In the data rows, the value 50 means zero.
Here are some points, each followed by its number:
array([62, 56, 58, 61, 63, 67, 65, 62, 65, 63, 62, 63, 65, 66, 65, 65, 63,
       60, 64, 63, 63, 64, 65, 62]) 0
array([58, 54, 50, 60, 54, 50, 74, 66, 63, 52, 64, 50, 65, 69, 65, 76, 57,
       74, 58, 69, 63, 64, 66, 64]) 1
array([63, 71, 73, 67, 70, 59, 64, 65, 65, 70, 64, 65, 62, 63, 59, 64, 66,
       71, 65, 62, 58, 61, 66, 65]) 2
array([62, 61, 62, 63, 64, 62, 64, 63, 66, 64, 62, 64, 67, 68, 66, 67, 63,
       63, 62, 65, 60, 65, 66, 63]) 3
array([68, 66, 69, 86, 57, 70, 68, 82, 63, 46, 64, 50, 64, 50, 59, 62, 72,
       92, 49, 71, 77, 60, 64, 63]) 4
array([63, 62, 60, 60, 66, 64, 65, 61, 66, 65, 64, 64, 64, 67, 66, 65, 61,
       56, 66, 64, 63, 66, 65, 62]) 5
array([64, 63, 68, 70, 61, 58, 58, 62, 63, 55, 62, 71, 64, 57, 56, 66, 65,
       63, 61, 62, 72, 68, 62, 64]) 6
array([66, 68, 68, 72, 63, 62, 68, 69, 63, 61, 63, 62, 68, 69, 66, 70, 66,
       71, 60, 64, 68, 61, 65, 63]) 7
array([62, 57, 62, 64, 63, 61, 64, 66, 64, 68, 66, 61, 64, 71, 68, 71, 66,
       67, 66, 67, 58, 62, 64, 62]) 8
array([66, 62, 59, 50, 64, 61, 61, 62, 63, 70, 64, 71, 67, 62, 66, 57, 62,
       55, 69, 61, 65, 65, 64, 65]) 9
array([64, 70, 75, 80, 64, 50, 64, 69, 65, 61, 62, 56, 64, 56, 57, 63, 68,
       80, 50, 65, 65, 64, 63, 66]) 10
array([67, 68, 59, 52, 69, 68, 61, 54, 61, 67, 65, 66, 69, 60, 62, 50, 60,
       46, 64, 59, 69, 64, 61, 63]) 11
array([65, 66, 65, 52, 56, 59, 66, 65, 60, 66, 63, 70, 56, 64, 55, 62, 63,
       65, 68, 63, 73, 63, 63, 64]) 12
array([59, 60, 69, 72, 63, 59, 59, 65, 63, 55, 63, 75, 63, 55, 58, 64, 64,
       59, 61, 59, 68, 63, 60, 66]) 13
array([64, 68, 71, 72, 65, 63, 63, 65, 67, 65, 62, 60, 67, 69, 67, 67, 68,
       70, 65, 64, 61, 62, 65, 63]) 14
array([65, 54, 55, 61, 60, 64, 64, 64, 63, 64, 62, 60, 64, 71, 68, 71, 63,
       67, 65, 66, 58, 64, 66, 64]) 15
array([63, 61, 61, 62, 64, 63, 61, 62, 64, 65, 65, 70, 62, 64, 66, 65, 63,
       57, 66, 63, 59, 65, 63, 63]) 16
array([65, 67, 69, 67, 65, 60, 62, 67, 64, 69, 64, 65, 62, 68, 67, 64, 68,
       67, 50, 63, 61, 64, 65, 65]) 17
array([65, 50, 71, 79, 60, 69, 64, 71, 62, 57, 63, 53, 62, 62, 66, 70, 66,
       77, 58, 69, 65, 63, 67, 63]) 18
array([63, 54, 52, 58, 63, 66, 66, 64, 62, 61, 63, 57, 64, 67, 65, 71, 60,
       65, 62, 66, 62, 66, 67, 62]) 19
array([62, 66, 69, 64, 65, 60, 63, 64, 65, 73, 63, 66, 62, 66, 64, 64, 68,
       72, 67, 63, 59, 61, 62, 63]) 20
array([66, 68, 72, 77, 61, 67, 69, 74, 63, 55, 64, 58, 64, 55, 59, 61, 70,
       79, 57, 67, 71, 59, 64, 65]) 21
Which five points above are nearest to each new point? Their numbers follow each, nearest first.
array([65, 56, 54, 56, 50, 67, 63, 60, 62, 63, 50, 66, 65, 63, 65, 62, 64,
       59, 66, 62, 62, 66, 65, 63]) 0 15 16 5 3
array([63, 66, 69, 62, 67, 62, 63, 66, 63, 69, 62, 69, 60, 64, 60, 63, 63,
       65, 50, 64, 59, 62, 63, 65]) 17 2 20 3 16
array([68, 68, 58, 51, 65, 70, 58, 54, 59, 67, 63, 68, 69, 61, 60, 48, 56,
       46, 67, 59, 70, 65, 60, 63]) 11 9 5 16 0
array([67, 65, 61, 56, 64, 63, 61, 61, 61, 67, 63, 72, 64, 50, 63, 57, 57,
       50, 66, 64, 64, 65, 61, 63]) 9 11 16 5 0
array([62, 57, 53, 57, 63, 68, 62, 58, 62, 61, 64, 61, 64, 64, 67, 63, 62,
       57, 66, 63, 64, 65, 66, 65]) 0 5 19 16 3
array([62, 64, 63, 67, 62, 64, 66, 50, 65, 66, 65, 64, 64, 70, 69, 68, 66,
       71, 62, 67, 60, 63, 66, 50]) 3 8 14 20 0
array([64, 67, 63, 73, 59, 67, 68, 68, 63, 54, 65, 50, 68, 71, 70, 73, 63,
       81, 60, 74, 60, 62, 64, 62]) 7 18 14 8 15
array([59, 69, 69, 67, 63, 61, 62, 69, 65, 64, 62, 69, 60, 57, 58, 62, 63,
       62, 63, 64, 68, 60, 63, 66]) 13 6 2 20 16
array([64, 66, 66, 70, 62, 70, 68, 65, 59, 55, 63, 36, 63, 68, 73, 69, 60,
       80, 60, 74, 61, 63, 65, 61]) 18 7 14 19 15
array([64, 70, 72, 78, 64, 63, 68, 74, 64, 58, 63, 61, 64, 57, 56, 62, 70,
       81, 57, 67, 68, 59, 65, 63]) 21 10 7 14 2
array([64, 66, 68, 60, 66, 60, 64, 63, 64, 69, 62, 65, 63, 61, 61, 61, 62,
       60, 63, 61, 50, 64, 62, 65]) 16 2 20 3 5
array([64, 66, 71, 68, 67, 61, 62, 66, 67, 62, 64, 64, 61, 59, 63, 65, 65,
       67, 63, 63, 63, 64, 63, 64]) 2 14 20 3 17
array([61, 56, 56, 56, 61, 62, 62, 60, 63, 66, 64, 65, 64, 65, 65, 64, 62,
       65, 64, 64, 63, 66, 63, 65]) 0 3 5 16 15
array([57, 66, 65, 75, 62, 59, 70, 71, 62, 59, 62, 64, 62, 54, 54, 60, 65,
       67, 50, 62, 74, 59, 65, 64]) 21 6 13 10 7
array([63, 52, 54, 61, 60, 65, 68, 58, 64, 61, 65, 62, 63, 65, 50, 66, 62,
       58, 67, 62, 63, 68, 63, 63]) 0 19 5 16 3
array([54, 65, 66, 64, 65, 56, 65, 65, 61, 60, 61, 67, 58, 58, 56, 59, 59,
       54, 64, 64, 73, 63, 66, 66]) 13 6 12 5 16
array([62, 70, 76, 75, 67, 63, 65, 65, 63, 64, 62, 59, 62, 59, 60, 62, 65,
       70, 63, 50, 64, 63, 66, 64]) 2 14 7 20 17
array([64, 65, 69, 70, 65, 50, 60, 65, 67, 63, 64, 64, 63, 64, 64, 66, 66,
       65, 65, 64, 63, 63, 50, 50]) 20 14 3 8 16
array([65, 66, 69, 68, 65, 62, 63, 50, 64, 68, 62, 65, 62, 67, 65, 66, 68,
       68, 64, 65, 57, 62, 65, 66]) 20 14 2 3 16
array([66, 66, 64, 60, 65, 63, 64, 63, 64, 66, 65, 73, 64, 64, 64, 64, 50,
       56, 66, 63, 62, 50, 62, 66]) 16 5 9 3 0
array([63, 63, 69, 68, 64, 60, 60, 62, 64, 66, 63, 70, 61, 60, 65, 64, 67,
       62, 66, 61, 63, 66, 63, 66]) 16 20 3 13 6
array([61, 58, 53, 65, 58, 63, 71, 67, 61, 57, 63, 47, 66, 73, 50, 75, 62,
       78, 58, 75, 60, 64, 68, 64]) 1 19 15 8 18
array([60, 67, 70, 57, 68, 59, 62, 63, 64, 68, 65, 70, 58, 63, 62, 61, 60,
       56, 65, 62, 65, 64, 63, 63]) 16 5 9 12 3
array([64, 64, 68, 68, 65, 61, 61, 66, 64, 63, 62, 62, 65, 69, 68, 67, 66,
       71, 63, 64, 59, 63, 65, 63]) 14 3 8 7 20
array([63, 61, 64, 57, 61, 58, 64, 63, 66, 72, 63, 68, 66, 68, 69, 68, 69,
       72, 68, 63, 59, 64, 64, 63]) 20 8 3 15 16
array([62, 64, 67, 67, 66, 61, 61, 66, 67, 64, 64, 68, 65, 67, 65, 65, 66,
       64, 64, 64, 59, 63, 63, 66]) 3 16 14 20 8
array([70, 67, 64, 50, 50, 70, 59, 54, 50, 65, 63, 69, 62, 58, 60, 53, 55,
       36, 65, 57, 68, 66, 62, 63]) 11 9 16 12 5
array([65, 60, 50, 63, 63, 64, 63, 62, 66, 65, 64, 62, 65, 68, 65, 65, 64,
       63, 65, 62, 60, 64, 64, 65]) 0 15 3 5 19
array([63, 63, 68, 61, 67, 64, 62, 64, 63, 65, 65, 68, 62, 64, 63, 64, 62,
       57, 66, 62, 63, 62, 65, 65]) 16 5 3 0 9
array([60, 69, 70, 72, 65, 59, 65, 72, 67, 65, 65, 66, 63, 55, 56, 59, 66,
       71, 61, 63, 67, 61, 65, 63]) 2 21 20 7 6
array([65, 68, 69, 65, 66, 59, 63, 65, 67, 71, 62, 67, 63, 65, 62, 64, 68,
       65, 67, 64, 59, 61, 50, 63]) 20 2 14 16 3
array([62, 67, 66, 65, 64, 59, 66, 67, 61, 62, 62, 64, 61, 63, 57, 65, 64,
       60, 62, 65, 70, 60, 63, 64]) 6 3 12 7 5
array([62, 61, 74, 77, 65, 50, 59, 62, 64, 54, 65, 61, 63, 57, 60, 66, 65,
       66, 63, 61, 74, 67, 59, 64]) 6 13 10 7 14
